Where one turn sends some rows of the set: a few examples, then the rows asked:
Q_762: [  4  -6  -8  13   9 -15  -4  11  -6  27   1  23  14  14  -5 -29 -23  -3
   6  25  16 -29  -1 -14  21  -3  11   2  26  -5   4   2  -6 -10]
Q_608: [  2   3 -10  -7   8  -2   8  11  10  11   4  12 -28   7   6  21   5  -1
   7 -14  -7   3  31  18 -24 -14  10  24   8  19 -28  -9   2  -1]
Q_954: [  8  10  12   9  -8 -10   9  16   1  13 -11  21 -21   6  13  16 -18  30
   6  -3  34   1  -1 -14 -23  14 -12 -21 -19  26   0  -8  16  10]
Q_219: [ -1  11  14  -2  -7  10  -5   1   8  18 -11  10  -5  20  -2  11  -2   0
   6   8  11 -22  -8   5  19   1  -5  24 -17  -6  24   8 -48  11]
Q_538: [  0   3  -7 -10  11  -2   1  14   9  10   3  16 -26  11  -1  21   5   1
   4 -13  -2  -5  34  18 -21 -16  12  13  15  23 -30 -10  -2  -1]
Q_992: [ -8   2   6 -19  13  21 -16  -1 -17  14  -4  -4  -8  -4   9   1  19   9
  41  -5  22   9 -14   2 -18  19  19   5  12 -14   4  28  19   2]
Q_880: [  5  -7  -8  15   6 -14  -5   5   0  29   8  15   5  12   4 -31 -24  -4
  11  30   5 -23  -8 -10  20  -3   9  15  25  -8   4   0   2  -9]
Q_688: [ -6   3   4 -20  14  17 -12   5 -25  10 -10   1  -4   2   1   3  22   9
  38  -9  33   5  -6  -1 -17  19  19  -2  14 -16   3  30  13   4]
Q_770: [  6   4  18   5  -5  -6   8  13   6  14  -8  19 -30  -3  27  13 -16  25
   2   9  32   9 -18 -15 -25  13  -4   3 -23  18   1 -11  23   8]
Q_829: [ -2   2  -6 -14  16  -2  11  19  -7   9   1  19 -20   6  -2  15  13  -4
   0 -11   3   6  25  15 -29 -16  15  21   7  16 -33 -15   5   3]
Q_643: [  7  -6  -2  10  10 -14 -11   5  -3  30   3  16   9  16  -4 -31 -25  -3
   9  28   7 -30  -8  -8  20  -4  15   8  30   3   4  -1  -5  -7]
Q_136: [  2  19  14  -5  -6  -2   5   2 -26   8 -16  12  16  19 -13  -6 -10   5
   6  17  -6 -14  -9  16  13  11  -5  18 -21   2  13  -8 -36  16]
Q_993: [ -4   7   6 -18   8  16 -24   0 -17  16  -7  -5  -5   5  -6   2  13  16
  50  -9  15   3   0  11 -17  24  12 -11  16  -2   6  27  14   5]
Q_478: [  1  19  16  -8  -6   4   4  -2 -26   7 -13   8  13  17 -12  -5 -14   5
   8  17 -10 -10 -14  14  12  13  -4  25 -21   1  16 -10 -33  15]
Q_432: [ 12   9  21   4 -10  -6  -8   6  11  14  -7  14 -31   1  15  13 -24  38
  11   7  18   1 -13  -6 -26  16  -3 -12 -15  37   5 -10  17   9]
Q_232: [ -1  11  13   2  -5  11   0   1   7  18 -12   8  -2  17  -1  11   1  -2
   4   7  15 -19  -6   3  22   2  -8  26 -20  -8  23   7 -47  10]
Q_272: [ -1   1  -3 -19  17  -1   2  13   0   7   3  19 -28   6   0  15   6   0
   2  -6  -8   5  18  17 -28 -15  19  28  14  20 -33 -17   2   4]
Q_769: [  5  -5  -9  17   5 -16   2   8  -9  28   4  17   9  14   1 -34 -22  -9
   8  24  12 -26   0 -13  18  -3   6   7  22 -12   4   1   1  -8]
Q_125: [ -4   9   1 -12   4  13 -10   1 -24  18  -4  -7  -3   6   3   1  15  12
  50 -13  16  10   3  10 -15  21   5  -6   8 -12   4  31  23   2]
Q_706: [  7   5  20  -2   4  -2  -5  19   4   8 -15  29 -23   1   7  17 -15  31
   0   8  41  -1 -16 -15 -28  14   4 -13 -15  26  -1 -11   8  15]

Q_272 turns into Q_608
Q_432 turns into Q_770
Q_232 turns into Q_136
Now these:
Q_688 turns into Q_993
Q_762 turns into Q_643

